One hidden turn or mirror swaps the rows below in pairs. Which row is each named row swapped with?
The rows were stretched afterwards, more along some directions than others.
q221:  -1  -7  12   1  -7   8  -1  12  20   4 -32  -2 -13  11  -6  -2   1  -1 -22 -31 -17
q867:   9  15   6   0 -16 -11  20   3  -7  -2   3 -17   9  -1   1   3  -8  -1  14   1  15
q294:  -5  -7 -15  -3  11  -2 -21   2  11  -5   9  14   6  22   5  -5   3   4 -14  11 -15
q811:  -5  11   6   5  -1  12  14  -3 -12   4  -8 -13   0  -3  -3  16  -7  -1  25  -8  11
q106: -27   2  12 -16   0   9  -3   1  -3  10 -14  13 -23  14   3 -15 -12   9   8   3 -16
q633:  27   0  -2   8 -15  -3  -3  20  19   4  -8 -20   5   6   4 -10  17  -5 -14 -10   1
q871: -18  17  18  -9  13   2   2   0  -4  16 -10  14 -12   1 -12  -6  -7  16  -5  -9 -13
q807: -41   2   5   7   7  15  -5 -18  -9  14   3  22  -2   5  -6   6   1   6  12  13  -6
q490:   1  -2   8   6  -5 -10  14   7  15  -6  -6   3  11  -4   6  -5   9  -4 -22  -1  -1
q516:  16  24  12  -3 -18  -8  22   9 -10   2  -2 -28   4  -9  -9   6   5   6  12 -11   9
q820:  -8  13  11   6 -11  -3  -1  17  15   8 -13  29   0   7   2 -11   4   4 -34 -15 -26
q101:  -2  -3   8  -1   8   1   2   1  21   6   1  21   9  10   3 -27   3   2 -21  10  -4
q447:   4   2   4  10 -12 -20  14   4  -2  -4   4  -3   0 -25  -2   0  24  -6 -19   1 -13
q938: -31   6  10  -2   4   6   7  -4  -7   6  -4  15  -9   9  -6  -7 -13  14   5   6  -4
q318: -20 -20   3  24  16  18 -20  -8   3   3   1  17   2  10  -2   1   4 -11  -2   9  -4
q449:   3  -6   0  16  -1   1   6   5  15  -4  -9   2  14  -7   0   3  17  -5 -17  -6  -1
q399:   3  11  -3   1  -8   1   6   3 -10  -4   2 -23  -6   6   0  10  -6   5  11 -12   9
q855:   5   2  11   6   7   7  -1  28  29  11 -11  23  17  17   2 -11 -10  -1 -19  -5 -10
q407: -23  13   3  -8   5   0   3  -7 -13  12   1  14   0   2  -6  -6  -7  12  15  18  -7
q310:   0  -7  -4  -9  13  -3 -17  -5   5  -3   3  11  -4  16   6 -15   3   2 -23   1 -23
q521:   3 -12   4  22 -18   7   2   7  17  -1 -11  -6  -8  -9   4   4  25  -9  -6 -19  -4
q802: -14   9 -10  -9  13   8 -16 -10   1  -6   2  14  -7  -5   4   5  12   2 -11  -3 -15
q435:  -5  14   4   9 -19   5  13   7  -5   5  -5 -11   1  -1  -2  15   6  -1   4 -17  -3
q82: -14  30  24   6  -7  -9  16  17   7  18 -28  15  -8   2  -6   3   7  10 -17 -18 -24
q824: -31  13   7   1   1  -2   5  -2  -8  10  -1  23   7   7  -2  -7 -13  11  16  24   1
q15:  13  20  21  -2 -16 -22   9  24   7  -2  -2   2   1  -6   1 -12   6   3 -22 -24 -30
q425:  19  20  15  -3  -4  -4  16  15   0   7 -12 -23  -5  -4 -11   8  -3   6  -4 -33   2
q276: -20  17   9 -13  -8   2   9   8  -1   9 -11  20  -5  11  -1 -21  -8  13   8  11 -13
q498: -21 -16  11  13   5  15  -1   8  21   9  -6  34   0  10   1  -8  -6   1 -32  -9 -18
q422:   2  -5   5  15  -1   2   4  12  24   3  -4  21  23   6  -1  -5  10  -9 -17  -7   0
q273:  -4   8  16  15  -6   4   0   9  21  10 -19  -2   1  -6   3  10   8  -8   0 -18  -6
q157:   5 -19 -12  18   0  13 -25  -2   6   0  11 -10  -4   0   4  15  14 -10  -9  -8   0
q577: -31  12   6   0   3 -10  -2   0   6  11   8  37   4   1   2   3  -2   7 -13   4 -23
q691:  15  -9  15  -2  -1  -8  -2  -2  10   3   1 -14  -4 -14  -1 -13   9 -11 -15   2   2
q373:  -4   0 -11  -7   9  -2 -13   1  -1   4  13  23   3  14  11  -2   6   5  -6  16  -7
q206: -19   8  21   1   4  -3   7   7   0  10  -2  12 -12   8 -10  -5 -10  16   1  -5 -14
q411:  -5   3   4  22 -15  -6   6  15  16  11  -5   4  12  -1  -4  22   5  -3  -3 -17  -3
q555: -13  11   9  -3  -7  -4  -4  13  23   3  -7  21  -7   2  -5  -6   6   5 -23 -12 -40
q421: -35   8  12  -3   5  15   2  -2  -9  14 -11  28   0   8  -2   1 -15  13  14  14 -13
q21:   5  14   3   8   5  -6  10  -9   7   2   4  -2   1  -2 -11  17  11   0  -2 -10  -4
q565: -23  11  13 -14   2   3   4  -7 -17   8  -8   6 -18   3  -6  -7 -12  11   9   2 -18
q550:  13  11   5  -1 -18   2  12   1  -6   3  -8 -27  -1   0   4   0   2  -4  28  -2  21
q957:  -5 -11   5  12  21   6  -4   0  12  11  -3  27   9  30   6  -6 -14  -4  -1   1  -5
q74:  14   7   7   2 -15   0  -2  20  10  -1   1   8   1  -5  14  -7   8  -8 -11  -7  -9
q909: -27  17   2 -13   2  -9   1  -4 -11   0   0  10  -7   6  -6 -12  -1  21  -7  -1 -17
q768: -12  -8  -4   1   0  11 -20  11  18   4  -4  28 -16  26   9 -15   6   5 -15 -10 -34
q80:   2   7  -3   0 -12  10   9  10   2  -3  -5 -15  -4   0   2  11   0   0  17 -11   5
q257:  10 -11   9  11 -13  -4  16  15  16   6 -11   5   8   4   0   1   7  -4 -14  -8   5
q227:   3  -9  15  12  -6  -1  10   1   3 -10   2  -2  -1  -9   2  -6   9 -17 -23  -8  -8
q443:   8  18  13   7  -9  -6  15  19  -1   3  -1 -16  -4   0  -2  11  -2   7   7 -21   1
q524: -21  20  21  -8   6   2   9   0  -9  17  -7  15   1  10  -6 -12 -12  16  14   9  -1
q713:  -1   0   5  -3  -7 -11 -11   4   6   3  -1  10  -1  -2   4 -16  19  -7 -21   0 -14
q997:  -2  13  -4   3  -3  -1   7   1  -4  -4  -1 -14   7   7  -4   9   0  10   6 -16   7
q930:   3 -11  -2  28  -3   8 -11 -10  13   3   1   1   9  -6  -6  12  17 -11  -4  -6  11
q589:   8  18   1  -6 -21  -7  18  13  -2  -2  -8 -16 -10   2   5  14   2   2  17  -9  -3
q112: -13  -5  19  25   5   1  -4   3  13   9  -4  18  13  -5  -8   1   8  -2   6  -2  -4
q862:   7   6   4  -3 -12   3  10  -7 -16  -1   0 -24  -2  -8   2  16  -2  -2  21  -2   9
q706:   7  15  13  -1  -9  -4  24   4  -6   8  -8 -15   7   0   0   2 -11   0  15  -7  12
q583:  -4 -25  20  20  -7  16  -9   9  23  12 -17  17  -3   7  -4 -10   1  -9  -1  -2  -2
q755: -32   9  11  -6  -1   5   8   2   1  11 -14  26 -12  14   2  -2  -9  11  19  13 -12

q447 swaps with -> q957
q930 swaps with -> q820
q449 swaps with -> q310
q862 swaps with -> q421
q802 swaps with -> q221

One hidden turn or mirror swaps the rows below in pairs. Which row is each named row swapped with?
The rows were stretched afterwards, more along some directions than others.
q55:   6   0  -4   9  -7  -6  14   5  -4  -1 -13  -2  18   8  15 -17   3 -23  26   9 -13 -12  24  -8 -25  21
q563: -11 -15  -3   9   1  19  10  -4  -1  -3  -1  16  29 -10  -4 -28   3 -17   3  -4   3  13  24   4   9   0
q195: -22 -14 -15  -3  14 -19  -4   0 -11   6  -9   4  -2   1 -14 -16   3   3  -4 -22  -3 -12  51  -1   6 -12
q50:  12  22  -4  23   3   3   5   1  12   2   8  -3  17  15  12   2  20 -11   3  -9  -2  -4   6 -12 -13  19
q107: -10  -4 -17  30  12  -5  -2   7 -12   4 -14   6  19  16  10 -11  13 -11  13  -8  11   7  25 -20  -2  -5
q608:   0 -12   2  -6   5  36  28 -17 -10  -4 -10   6  12  -7  14 -18 -11  -7  22  -2 -11  -8  36   5   3  -9
q812: -10   0  29  -8   3  34  15   6 -17   9  -8  -5 -10  11   3 -12  -6  15   1  10 -12  10  10  -3  -1   0
q66:  -1  10  20   3   7   0   7   9 -19  36  11  -5   6  -4  -7  -6   0   4   2 -13  -5   2   8  21  21 -13
q954:   5   4 -17  -7   0 -18 -10  19   7 -17  -7   6  -4   2  -6  -8   8   5   5  -5 -14   3  30 -10  -6   1
q707: -11  -7 -21 -11 -12  16   2   5  19  28 -15  20  13  -9  -8   1 -12 -17  22   4 -17   1   7  11   1  -9
q921: -16  21 -26  17  15   4  11  -7   7   9   1   4  20  -8   5   6  17  -9  24 -13 -13 -14   7  -9  -6   4
q822: -22   4   3  -9  20  29   6 -11   1  18   2  -3  -2 -25  -5 -17 -12  12  17 -27 -18  -9  19  -8  13  -7
q104: -15   4  -2  -7  21  18   8   6   3  -3  -6  -8   8  10  15  -3  -1  11  10   1  -5  14  15 -17  14  -1
q505: -13   7   2   7  19  12  13   6   4  -7   1   5   9  16   9  -6  15   6   2 -13  -4  -2  25   2 -12  -2
q895:  -5  22 -11   5   0   4 -13  20  17  10   1   3   9  -6  -9  -1  16  -1  -7   9 -11  24 -15  -9   0   2
q914:   3  20   7  19  -2 -10   8 -12   2 -20   3 -18  -1  -2  11   9  11  -8  -4  10  -9  -9 -20  -2 -11  13
q736:  -5  -7 -13   4  -1  22   6   4   4 -17 -11  12  15   5 -10   4   1 -14   7  19   7   4  16  -8   1  -4
q821: -14 -16 -11   0   4  11  -2  -5   3  -2  -5   3   4 -10   2   6 -11  13 -10  11  -2   5 -20   4  24 -18
q602:   0  -9   0   4  10  12   0  -9   1 -15   0  -8  -6  -3  15 -13  -9  -6 -19   6  -1  15 -15  -4  24   6
q387:  10 -21   4 -12   1  27  15  -5 -12 -19 -11  -6  10  -1  10  -6 -22  -7   5  19  -1   5  27   3  12   2
q163:  18  17  14  14 -15   0   0  16  -9   4   0   5   4  16 -10  -9  16  -9   1  -5   4   9  24   6 -22   2
q671:   2 -11   3   4  20  14   5   1   6 -14  -3 -13  -8 -11   5  -3  -9   4 -10  16  -2  19 -20  -4  30 -12
q325: -16   4  10 -21   8  32   3   4  14   6 -14  -3  -9   2  10 -12  -7  13  -4   3 -29   7  -8 -17  -2   0
q5:  -9  -6   1 -14   5  -5   1  -1   7  -2 -12  -1 -14  17   2   3  -7   2 -12  -5  -9   3  13   6  20  -6
q304:  -7  28   4  -6  -2  15  -4  10  26  30  10   6   2 -10  -4  16   6  26  20 -22 -21 -11   2   8 -11  -2
q85:  -1  12  13  16  23   3  23  -8  -9  -2  16 -20  12  -1  12   6   7  -9  -3   7 -12 -17   1  15  15  -9
q667: -27 -10 -16  -3  20  41  15  -1  -7 -10   9   8  14  -9  11 -17  11   5   6  -1  -5   1   3  -7   8  -2
q731:  13   6  -1   6 -17   5  11   0   0  -6  -8   8  25  -2   5   5   9 -28  15   6 -27 -14   6   2   9   4
q917:  -2 -17   2   5  17  20   6   4  -3 -14  -9  -8  10  13  21   4   4  19   1  11   4   4   1  -8  11 -17
q36:   0 -15  27   9  -2  28  13  -6 -14  11   6   0   9 -16  -4 -17 -19   8  11  -2   9  -3  -2   9   3   0
q383:   8   7  20  -9  -1   5   2  11 -24  -2  -1  -2 -17   7   4  -2   3   9  -9   2  -8  16   8   6   1 -16
q941:  -1  -4  -7  17   7   5   4   3 -14   4   4   5  16  -4  -5 -12  -1  -2 -13   5  -3  19  10  -1  35 -20
q126:  -1  11 -15 -16 -12 -10  -5   5  -3  14 -10   0   8  19   4  10   7 -14  14 -15 -19 -21  50  13  -1  -1
q961:  17   0  -5   5 -10 -13   8   4   5  14   0  11  19 -25 -21  -2  -7  -8   5  16   3  10  -6  10  13  -8
q436:   0 -10  -2  16  -2 -12   1   8 -22 -12  -9  -8  12  -7   0  -3   2 -13   5   0  -2   0  17  -9   4  -6
q629:   9  12   0   6   6   5 -18   6  12  28  -8   7  -1   2   0  -3  -4   5   0 -17  -7   8  -5  -6  10  -5
q284: -11 -10  -4  -3   0   2  -4 -32  -7 -14  14  -7  -4 -13  13   7  -3  -9 -14  -2 -11  -7 -11  10  13   5
q911: -11 -11  18 -14  -1  37   7   0  -6   3  -7   5  -2 -13  -3   1  -6   7  -1  10 -13  -5  -4   4  -6  -3
q456:  17   2   1 -10  -3   1  11  26  -5   4  -4   8  18  -3  -6  -2   2 -10   7  14 -10  12  31  15   3 -11
q665:  15  12  15   8 -15   0  13   5 -17   2   0   4   7   7   5 -17  13 -27   9 -13  -6 -13  31   8 -21  21
q29:  19  -1  21   0  -8   0   3  20  -6   6 -10   8  19 -10  -4 -35   1   3   0   9  -2  11   2  -8 -11  -8
q893:   8  15  -4  16  -6 -16 -19  27  -4  -2  -3   1   6  19   9  -2  19  -3 -16   3  -7   9 -15 -11  -7   1
q419:  -8  18 -37  16  21 -10   2   1   3  18  -2  -5  13   7  17   3   3 -17  12   4  10   0  -5  -4   3   2
q350:  -4  -3  -8  -5  20   4   6 -28   6 -14   8  -9  -5 -21  11  -6 -11  -6  -4 -10 -13  -7  -4   0  25   1
q113:  -6  20 -18  19   5 -19  -1   0  13  33   5   6   7   8 -12  13  14   1   9  -7  -1 -15   7  18   3  -1
q541:  -3  13   4  -2 -17 -15  -4  22  -7  20  11   8  13   3 -22  -9   9  -8  -3 -12 -13   7  -2  11   8  -4
q966: -20   6  -5 -13  -6  18   7   5  -1 -12   8   4  11 -11 -14   1  24  20  -2   2 -16  13   7  -9   8  -2
q647:  -5   3  14 -26   4  23   5  -5   5  -4   8  -1  -8  11   4  -3   0   5 -14  -4 -24  -1  22  17   2   1
q261: -17   1 -19  20   0 -17   0   2   5  -1 -14 -17   6  -1  12  10  -7   4  11  -1   3  -6   0  -9   7  -7
q317:   0  -4 -19   3 -12  -9   4 -23   8 -28  -3   5  11   6   8   8   8 -28  -7   2  -6 -10  13   0 -10  14
q960: -12   3  -4 -12  -5  18  -2 -15  -4   7   6   5   7 -13  -2  13   5  -4  -1   7 -19  -7  -9  14   4  -8
q132:  19  14   4  26   1  -4 -16  27   4  13  -5 -15  -6  18   6  16  -5   1  -4   9  -3   3  -8  -1 -12   1
q402:  -3   1   4  -1   6   2  -8  14  -4 -25  16   4   9 -13  -1  -5  19   3 -23   6  -1  13 -13  -6  -4   0
q275:   7  21  -6  -7   2  -1 -11   8  -4  18   4   1  -9  -6   4   7  10   9 -10  -7 -14  13  -3   5   4 -16
q628:  21  -7   0 -14 -27  21  -1  25  -5  -6 -13  11  11   4   2  -7   1   4   3  16 -14   4   7  -1 -25 -10
q582:  -5   5 -28  23   3  11   4  -2  13  11  -3  14  31  15  14   3  19  -9  22  -4 -11 -20  16   8  -8   5
q702:  16  15  -1  16  -7  -1  11   9 -12  -3  -1   3   7  11   5  -8  16 -13  10  -5   9  -5  14  -4 -23  12
q637:  -1  -7 -12  -1 -16  -7 -10  -5  11 -25 -13   0   4  16  -6   9   1 -12  -9  13   4   7   7 -11  -2  15
q44:   7   6   2  -7   3  27  18   3  -6  -6  -6   3   7  32  20  -6  17  -4   6  -1 -20 -13  27   8  -5   8
q711:   6  11 -11  15  -6 -28  -6  -2 -11   3   1   0  -3   4 -14  -7   4 -23 -10  -6  -5  15  10   1  11   5
q171:  16 -13   0   7 -14  -4 -12   2  17 -31 -26  -1  -3  22  -1   3 -10  -6  -5  13  -2   6   6 -15 -15   8
q698: -11  -5  27  -1  14  29  24 -10 -20  -9  -1 -11  -3  10   7  -4  -8   6  10  -2  -7  -9  17   0   6   3
q174: -12 -18  -3 -14  10  22   2  10 -30  12  14  19  14  -8  -2 -13  -1   1  -8   1  10   9  17  13  24 -13
q397: -20   5   8   6  18  28  14 -13 -11  17  11   1   6   1  11   4  -7  11  11  -6  -4 -10  -2   0  16   9

q895 swaps with -> q921
q195 swaps with -> q29
q36 swaps with -> q5
q647 swaps with -> q608
q563 swaps with -> q505
q671 swaps with -> q397
q387 swaps with -> q44
q821 swaps with -> q66
q911 swaps with -> q629

